(in the rows, 128 means zero)
Named turns come first, each shown by rows before and after it. Which turns, in which order, take the first row of each pair that follows to the second? Write the first one first, as in the answered first pair.
turn H:
[133 125 138 151 121 138 154 147  97 113 142 129 109 108 157 133 122 108
 129 127 154 140 145 122 131 104  84 132 139 136 118 109  91 120 135 131
 120 139 132 113 140 126  96 134  88 110 117 124] -> [136 123 146 146 118 126 145 134 104 118 134 132 101 109 165 120 126 103
 114 132 140 136 141 113 145 112  93 121 141 141 108 113  80 123 121 152
 138 145 111 124 129 122 101 131  97 114 131 115]
[123 165  87 156 151 133 119 138  96 113  99 139 176 102 131 121 113  99
 101 122 140  96  95 117  94  96 117  78 134 154  80 141 138 126 139 138
 126  80  88 166 139 175 113 132 101 143 142 139] -> [126 159 103 148 143 123 111 137 103 123  86 143 169  96 137 116 116 108
  95 117 121  94  91 113 107 104 127  74 135 151  74 148 144 125 126 156
 131  94  72 172 130 175 117 128 111 157 148 122]
[126 133 129 133 136 190 154 151 140 136 141 160 106 142 107 160 147 145
 120 102 128 136 136 164 142 108 130 122 113  88 158 155 143 106 162 136
 127 126 178 120 145 133 134 141 129 110 119  97] -> [124 145 114 140 146 191 161 133 145 129 152 163 104 144 111 154 146 114
 101 119 143 134 141 156 144 111 131 110 121  99 153 145 116 115 162 138
 144 108 167 124 148 119 129 143 118  92 133 116]
[116 145  92 123 137 134 150 109 143 100 141 114 139 139 102 136 128  83
 123 143 145 119 121 137 132 122 133 110 121 125 119 133 109 139 136 120
 129 104 137 115 122 102 127 127 110 126 139 157] -> [122 137 111 112 129 115 138 100 153 112 126 119 128 137 110 122 132  92
 109 141 118 113 117 125 152 130 145 102 121 128 106 140 108 139 116 150
 146 119 110 128 103 100 139 123 126 143 153 132]
turn F:
[149 135 146  84 123 142  81 139 169 133 136 104  77 165 143  92 151 150
  84 141 139 116 117 122 103 121 150 139 125 118 152 168 149 154 153 102
 170 119 134 177  90 124 103 127 178 108 166 235] -> [152 142 155  87 122 138  85 147 161 132 135 108  66 160 160  92 151 148
  77 149 146 121 122 111 104 125 137 137 131 124 150 161 141 149 153 109
 181 124 133 179  91 124  93 132 169 102 169 229]
[115 135  76  96 152 148 108 107 126 141 158 123 136 161 109 129 111 137
 148 126 131 118 143 131  89 129 155 123 126 122 186 123 171 146 149  74
 108  66 150 142 149 155 139 126 146 132 127 191] -> [124 151 101  90 135 151 103 130 100 140 157 136 108 155 160 128 101 152
 137 141 145 144 163 110  74 141 131 122 147 132 195 110 163 127 152  94
 132  85 157 151 167 163 108 122 141 114 121 171]
[109 114 164 151 110 157 138 179  98 139 106 103 119 132 169 143 125 155
 138 132 145 153 133 111  94 107  64 156 157 134 128 132 139 111 117 140
  92 154 169 119 145 138  97 150  94 128  79  71] -> [107 110 161 170 117 149 156 160 106 137 107 100 118 126 166 136 135 113
 116 136 150 141 127 112 122  98  54 146 155 135  92 132 106 124 114 157
  97 148 146 108 138 112  99 155  79 123  85  69]
turn E:
[146 121 133 115 109 115 110 134 124 127 121 149 132 137 150 119 123 169
 115 116 110 125 120 102 105 127 141 122 140 121 131 139 142 139 146 120
 123 127 129 146 104 145 122 111 125 150 131 126] -> [139 121 111 119 122 120 117 123 132 121 128 141 146 142 125 127 124 156
 121 112 117 116 114 116 104 120 151 119 135 118 130 141 141 148 149  99
 111 107 131 138 106 143 132 115 120 146 131 147]
[117 124 122  96 150 126  94 182 130 141 155 139 125 159 116  90 137 191
 135 112  95 132 163 117 157 119 131 126 150 117 149 145 190 117 126 126
 123 124  84 159 126 156 157 115 153 165 104 123] -> [107 121  90 113 171 132 110 164 144 132 171 130 145 164  81  99 143 161
 142 110 108 114 154 134 159 104 139 123 136 111 137 148 178 133 136  98
 106  98  85 142 129 147 170 122 141 160 105 154]
[137 142 173 125 116  90 111 185 117  73 120 170  72 125 196 115  94 157
  70 168 124 165 140  92 118 156 121 143 155 163 104 131  77 119 113 141
 194 169 138 171 106 148 139 134 126  96 101 114] -> [128 150 120  98 140 112  87 161 137  75 136 170  99 149 158 115  91 175
  93 173 119 162 141 105  78 165 172 143 149 164 153 127 110 134 119  86
 196 126 161 191 112 182 160 121 144  88 116 181]
[157 139 126 141 142 120 127 108 143 132 114 142 134 128 127 127 139 116
 128 112 115 141 112 121 142 135 126 116 117 145 120 139 120 139 132 119
 145 115 108 130 129 121 113 129 114 124 117 127] -> [157 140 136 138 143 118 127 112 139 133 113 145 127 127 136 126 136 125
 126 115 113 145 113 120 142 136 126 118 117 144 120 138 118 136 131 126
 145 124 107 135 131 122 110 129 119 125 120 119]
turn B:
[130 138  83 107 126 158 119 135 114 110 165 137 132 132 122 109 121 130
 137 151 139 138 146 131  80 154 152 120 128 140 153 115 139 124 137 112
 126 118 171 143 124 173 120 109 111 106 129 192] -> [137 139  98 121 127 135 131 116 123 107 159 146 113 123 151  89 129  86
  92 170 138 134 146 112 115 158 141 100 138 153 114 111  92 132 125 155
 162 126 130 144 111 139 117 113 102 101 149 167]
[187 120 110 149 108 124 145 105 159  87 108  66 162 143 117 129 103 189
 140 104 136 122 151 112  56 138  94 147 109  90 137  91 164 147 151  87
 133 119 205  92 149 151 136 101 149 143  79 105] -> [202 132 144 151  95  93 139  98 157  87  99  86 122 133 176 101 107 158
  85 136 131 137 165  75  83 154  81 117 134 119 115  79 113 145 132 155
 198 137 160 111 137 127 114  96 148 129 108  68]
[148 160 145 101  95 138 149 144 132 112 119 128  93  85 152 143  88 139
  91 164 157 150 138  88 131 181 101 146 158 177 104  77 112 117 132 153
 108 144 129 145  89  83  89 122 109 133 137 168] -> [131 142 115 125 117 148 176 130 151 103 128 106 130  85  97 160  99 114
 113 135 162 117 114 123 146 155 103 152 133 158  78  93 114 138 146 115
  59 120 138 116  84  66 117 139  96 143 126 193]
[151 151 153 140 120 144 153 143 119 114 135 142 101 122 168 135 127 130
 120 133 146 156 141 123 116 117  90 150 149 156 129 114  85 143 140 131
 154 146 145 117 132 125 109 115 101  90 125 134] -> [141 139 135 159 137 149 176 132 132 105 138 125 126 125 133 143 134 109
 131 119 149 130 124 147 127  97  91 154 134 142 112 127  86 154 149 111
 120 131 147  98 128 110 126 124  91  98 117 148]
Now pairs of rows:
(two turns a pair)
[134 141 139 107 119 125  90 137 134 142 119 138 114 136 150 118 126 165
 126 150 106 142 133 121 120 147 139 124 139 135 161 124 145 122 116 147
 160 140 112 154 132 135 131 111 149 125 150 126] -> [117 126  99 149 151 132 136 108 154 121 135 116 143 137  98 133 137  95
 124 138 132 106 111 152 142 114 128 118 126 124 117 132 109 150 135 121
 124 104 104 118 131 100 148 132 119 121 143 157] : E E
[135 114 146 133 140  91 112  57 151 160 135 134 152 108 172 157 140 134
 100 147  75 130 131 131 156 157 148 110 124 145  90 117 121 129 110 139
 199 129 125 151 115 139 146 134 115 111 115  75] -> [132 108 129 124 145 100 105  52 163 165 135 128 169 115 144 159 138 148
 119 135  60 122 122 144 146 153 166 116 116 136 102 124 147 134 111 122
 180 121 136 150 114 150 159 130 126 122 111  89] : F F
[115 109 118 139 141 105 128  90 142 141 135 129 135 133  88  93 143  90
  92 142  87  95 124 126 151 139 171 114  95 148  94 129 127 144 104 145
 148 122  72 135  94 117 153 118 163 144 151 130] -> [127 128 136 112 122 110  95 112 123 148 133 147 111 136 127  88 132 138
  96 155  81 129 146 105 118 160 176 115 112 158 139 113 156 120 101 150
 175 139  89 161 105 148 131 104 179 137 152 121] : B B
[144 133 123 145 139 135 140  91 123  82 119 140 116 106 129  96 111 137
 108 125 145 116 131 145 150 125 125 101 145 124 112 136  81 155 156 167
 165 129 102 146 131 109 122 127 121 121 142 135] -> [145 117 140 137 130 128 123  96 132  93 100 137 126 101 109  97 113 169
 122 104 113 109 118 153 161 127 138 112 133 110 108 151 114 151 144 171
 142 149 101 145 114 119 141 122 141 149 131 115] : H F
[127 117 155 114 113 116 100 119 142 155  95 171 113  97 170 122 131 176
  97 123  89 129 134 116 140 160 158 143 124 130 136 141 103 116 120 165
 155 150 101 156 115 133 165 109 169 132 128  81] -> [123 121 169 130 104 134 121 158 108 138 100 166 107  90 188 144 124 190
 117 114 124 137 146 123 122 146 114 166 133 122 141 133 101  95 145 149
 127 162 136 138 141 138 140 118 146 120  93  71] : H F
